128 stands for zero in the data rows.
Some points:
142  86 172 102 141 191 180 170 119  91 137 138 115 153  44 178  97 130 159  80 136 143 160 131 195 141 120 102  53 161  95 149  90 112 126 255 133  73  87 131  50 133 100  98 123 129  99  93
 94 171  97 116  83 153  81  72 123 154 114 182 113 102 153 121 201  83  81  87 133 134 119  89 129 108 125  89 134 164  96  92  73 140 190 189 122 135 160 176 101 192  37 166 163 215 157 179
123 151 163 135 120 140 106   8 184 151 101  85  83 154 187 132 107 124 129 143  90 224 166 154 147 166 131 182 133 141 189 140 194 136 148 123 163 152 111  85  50 160  74 139 112  84 130  74
103  38 100 145 144 102 107 162 108 200  87 110  96 170  53 113 106 119 128 187 102 142 133  85 233 161  84 154 155 118 150 110 162 176 100 140 203 152 164 103 192 138 144 178 138 202 114 146
123 140 221 133 124 186  95  93 125 127 184 130  91 151 147 165  76  70 160 147 136 156 192 155 169  46 140  63 167 129  65 136 154 103  95  68  87  56 160 101 206 106 109 136 109 175 118 147
202 177 148 148 118 113 143 152 117 175  70 105 132 157 167 102  64 148 120 129 152 196 133  90 122 115 164 156 194 165  39  97 110 165 162 207 124 197 113 176 147  21 159 137  87 108 125 128
153  55 103 166 114 106 189 122 150 129 178 117  61  79 142 166 166 125  83  62 125 131 224 110  73 144  66 110 197 108 136 164 142 144 120 149  42 148 169 138 111 126 203 201 132 113 119 116
167  82  96 106 113 105 152 135  77 129 100 128 114  91 163 108  89 126  84 189 239 133 122 151 114 101 150 190 101 172 150 247 120  55  95 152 107 162 140 117 156 160  42 139 118 152 104 125
122  92 132  99  97 114 117 144 183 156 163  64  96 116 167 112  94 110 136 138 120  96 118 190 107 106 167 108  63 148 180  75   0 156 171 146 187  95 187  85 167 115 157 154 116  82 149 117
 86 136 159 132 105 151 200 152  79  78 131 149  51 123 188 135 141  95 142 136 119 158   0 117 142 115 103 127 153 100 132 155 134 137 125 127 206 107 120 181  94 131 171 199 135  84  92 148
114  91 124  38  88 123  63 114  70  81 103 159 151 121  93 153  99  66  87  74 111 151 117 173 122 142  87 210 193 115  87 113  81  99 133 106 134 144 112  64 124  94 142  90 219 104 143  92
122 147 178 124 163 191 122  72 111 128 155 126 101 130  69  15  80 255  48  89 128  78  80  83 107 118 147 144 165 116 156 118 119 122 114 154 103  72 141 105 155 166 143 128 146 134 109  90
 86 154  86  84  46 119 171 163  86  81  86  35 141 114 167 151 137 179  86  97 118 111 105  99 177 118 120  83 104 155 138  98 154 183 129  58  65 101 121  82  92  95  97  97  51 159 100 124
133  99 102 209 115 150 125 218 106 193 121 131 172 105 145 104  78  81 121  34 109 120 112 153 114  31 183 167 113 133 128 145 215 154 161 117 149  95 130 118  94 186 141 100 102 123 208 121
109 169  94 146  61  92 117  94 121 100 184 101 168 159  80 105 141 116 149 117 142 163 159  89  72 117  79 166 135  48 194 188 107 152 110 161 186  40 143 182 135  36  99  70  95 160 159 163
 89 114 166 113 200 151 104 134  64 114 142  85 135 131 156 246 162 163  88 208 164 108 168 101 145 110 156 159 164 113 154 135  91 136 179 111 141 135 108 195  99 167 188  78 124 151 212 120
 97  63 134 199 161 142 129  98 101 146 161 102 158 119 147  87 192 110 184  83 234 106 109  88 174 193 122  89 162 148 111 103 128 114 124 106 130 128 129  99 145  88  59 107 138  36 156 120
 79 165  99  95 168 131  83  94 135 120  73 122 169 121  91 121 121 146 178 100 187 158 122 136 127 107  31 102  87 129  79 174 127 120 155 117 132 150 224 109 112 188 222 112  61  93 103 135
161 100  95 115 124 164 116 143 157 125 237 163 132 162 114 109 123 123 120  85  91 171 109  78 168 131 136 150  69 139 149 139 101  78 199   6 122 214 125 231 147 127 120 124 118 145  67  92
 62 131 122 109 125 180  87 219 208 151 121 180 176 150 207 140  88 187 168 146 144  94 174 110 109 158 150 141 186 108 155 174 118 169 147 119 128 124 133  95  88 109 100 130 199 122  42 179
142 107 133 153  80 148 112 152  82 135  99 152 117 148  86  45 215 182 116 185  83 151 179 239 157 155 173 128 123 134  86 163 119 167 116  93 107 111 185 187  85 111 132 111 159  76 130 157
108 127 162 142 103 176 199 118 169 165  63 186 117 105 158 130 141 125 118 112 124 132 144 119 102 102  61  75  93 135 170 117 107 184  21 111 149 195 104 165 195 138 142   7 179 126 152  80
171 126 174 102 136 129 144 154 143 131 128  61 109 160 110 141 146 121  73  98 137 211  90 136  77 194 198  61 101  76 129 153 155 104 137 119 155 167 131  66 139 145 151  81 161 159 139 255
116 135 110 119 134  44  60 129 165  81 149 108 170 162 195 120 107  86  82 102 110  78 104 154 187 161 178  80 156 153 143 115 167 106  54 206 117 135 160 191 139 156 171  71 105 123  79 109
158 125 107 168 175 139 128 134 111 127 157 155 114 186 147 124 152 112 159 163  73 116  82 139  10 206  80 114 156 255 105 140 133 128 142 119 140  77 126  88 123 122 154  93 111 214 134  94
 55 220  91 173 226 110 155 140 103 142 188 133  94 152 134 124 112 151 145 104 119 145 116 186 138 120 132 163 103  93 102 110  71 113  19 123  89 204 131 105  80 101 102 156 144 181 170 140
107 117 136 133 140 149 112 174 183 165  72  63 113   0 131 109 118 127 143 172  77 132 122  95 100 141 108 140 123 115 112  66 145   0 114 117 137  84 162 174  91  86 120 109 146 136 127 128
122  87  89  98  84 123 193  29 156 143 143 160 121 132 106 184 128 193 165 145  75  30 106 134 144  74 165 143 150 152  95 149 177  86 154 158 160 197 156  94 115  74 119  94  95 107 161 182
138 157 133 151 109  93 104 105 105 110 162  40 100 152  87 138  74  92 117 148 119  25 152  85  79 119  98 119  60 120  38 141 158 177 129 111 171 155 119 167 114 153  85 132 223  79  93 118
131 119 116 134 127 202 178  95 172 143  95  71 235 167 111 200 185 104 111 123 130 130  99 168  99 126 165 231 111 145 119  87 136 140  68 123  90 101 131 160 173 148 147 189 115 116  69 133
255 172  65 119 171 109  97 121 148 138 128 151  59  81 132 178 189 147 180 121 172 124  90 126 174  91 140 155 144  90 134 107 140 165 125 105 134  76 152 109 130 144 133  65 169 129  81 105
134 109 145 140  61 154  53 168 112  90 102 131  48 165 114  85 144 116 211 145 173  83 156 132  68 121 127 174 127 107 168  43 137 110 105 145  90 186  60 122 114 174 142 122  54 127 112 183
 94 179 132 191  98  91 114 134  94 127 168 184 159 120  65 180 124 126 116 186 145 180 101 109 136  91 127 101  76 185 215  69 169  94 179 167  46 124 149  93 130 103 164 134 213  80 104 122
189 156 191 156 143 160 133  86  86 152 101 221 165 110 146 114 117  47  78 150 121  31 133 107 153 178 133 127  63  65 152 134 120 123 122 109 120 141 145  75  77  58 176 151  71 165 106 119
 92 156 146  93  95  90  94 179 142 128 114 139 133 131  78 149 197 164 148 118 165 128 125 140  73 124 219  74 147  98 115 140 164 112 117 130 187 169 136 111 150 107 118 190 101 175 136   0
154  80  88  76 191 128 158  85  72 117 131  92 197  65 106  62 106  83 196 178  79 165 147 130  77  72 182  55 169 102 174 109 116 181 112 140 113 162  94 118  82 145 122 132 132 151  75 120
167 202 128 124  96 161 100 141 180 161 183  63 166  73  94 106 153 127 123 133 150  91 122 195 208 133  53 110 158 173 156 175 124 121 149 127 136 155  13 111 125 124 165 177 153 157 170 140
 77  85 170  33 162  45 161 140 216 174 160 150 107 135 130  73 163  91 111 176 160 132  89 109 127 111 121 173  83 118  72 121 176 188 161 133  44  84  88 123 117 112 130 111 112 131 148 122
138 125 172 202 125  39 103 130 157 112 128 186 176  87 113 159 164 170  84 139  79 165 152  55 136  86 135 125 144 155  81 150  50 119  75  88 187 101  63  71 123 181 114 149  73  73 107 164
166 170  69 115 125 116 199 144 168 131  56 141 119 255 116 111 117  86 122 153 128  97 140  86 143 125 126  71 179  88 161 128  82  60 136  84  93  78 118 135 109 164 123 162 150  79 206 102
139 119 125 151 184 141 150 142 181   0  95 140 140 116 151  67 134 130 125 138 131 133 173 126 148  95 134 166 109 148 129 108 169 144 168 134 160 150 149 107 175 105 123 155 146 154 178 139
162 122 160  84 194  54 150 137  83 168 128 164 164 161 152 140 127 186 103  82 158 107 174 208  87 110  41 113 126 136 170  51 174 103 149  99 188  99 113 168 135 116  77 164 135 102  96 168
175  71 102  90 109 126  51 108 111 114 120 162 158 107 175 162  79 198 173 124 102 155  99 102 119 195 132 103  44 107 120 135 157 153  68 134  83  96 113 157 140 126 126 204 133 121 239 139
129 183 141 122 157 146 153 179 106 125 153 153 129  75  88 172 105 103 127 152  50 113 101 142 122 205  90 130 175  85 134 146 124 160 167 157  86 152 161 142 223 178  38 104  52  67 148 122
 55 149  88 176 129  82 173  76  88 138  89 143  96 104 157 124 103 133 184  87 119 131 167 157 144 195 183 138 115  96 100 149  97 105 190 113 115  79  23 147 210 151 180 115 142 166  92 131
These points spread out most along one direction. Take the direction at right angles to it along which they spread out most. Go by this last direction. How many in every 100 of the points above lie lower along it than each point below? Answers are rounded to whole numbers. More than half of the points above lie lower than the first one.
161 100  95 115 124 164 116 143 157 125 237 163 132 162 114 109 123 123 120  85  91 171 109  78 168 131 136 150  69 139 149 139 101  78 199   6 122 214 125 231 147 127 120 124 118 145  67  92 80
167 202 128 124  96 161 100 141 180 161 183  63 166  73  94 106 153 127 123 133 150  91 122 195 208 133  53 110 158 173 156 175 124 121 149 127 136 155  13 111 125 124 165 177 153 157 170 140 84
167  82  96 106 113 105 152 135  77 129 100 128 114  91 163 108  89 126  84 189 239 133 122 151 114 101 150 190 101 172 150 247 120  55  95 152 107 162 140 117 156 160  42 139 118 152 104 125 62
202 177 148 148 118 113 143 152 117 175  70 105 132 157 167 102  64 148 120 129 152 196 133  90 122 115 164 156 194 165  39  97 110 165 162 207 124 197 113 176 147  21 159 137  87 108 125 128 7
171 126 174 102 136 129 144 154 143 131 128  61 109 160 110 141 146 121  73  98 137 211  90 136  77 194 198  61 101  76 129 153 155 104 137 119 155 167 131  66 139 145 151  81 161 159 139 255 20
 79 165  99  95 168 131  83  94 135 120  73 122 169 121  91 121 121 146 178 100 187 158 122 136 127 107  31 102  87 129  79 174 127 120 155 117 132 150 224 109 112 188 222 112  61  93 103 135 89
175  71 102  90 109 126  51 108 111 114 120 162 158 107 175 162  79 198 173 124 102 155  99 102 119 195 132 103  44 107 120 135 157 153  68 134  83  96 113 157 140 126 126 204 133 121 239 139 51
109 169  94 146  61  92 117  94 121 100 184 101 168 159  80 105 141 116 149 117 142 163 159  89  72 117  79 166 135  48 194 188 107 152 110 161 186  40 143 182 135  36  99  70  95 160 159 163 33
 86 154  86  84  46 119 171 163  86  81  86  35 141 114 167 151 137 179  86  97 118 111 105  99 177 118 120  83 104 155 138  98 154 183 129  58  65 101 121  82  92  95  97  97  51 159 100 124 93
116 135 110 119 134  44  60 129 165  81 149 108 170 162 195 120 107  86  82 102 110  78 104 154 187 161 178  80 156 153 143 115 167 106  54 206 117 135 160 191 139 156 171  71 105 123  79 109 76
162 122 160  84 194  54 150 137  83 168 128 164 164 161 152 140 127 186 103  82 158 107 174 208  87 110  41 113 126 136 170  51 174 103 149  99 188  99 113 168 135 116  77 164 135 102  96 168 53
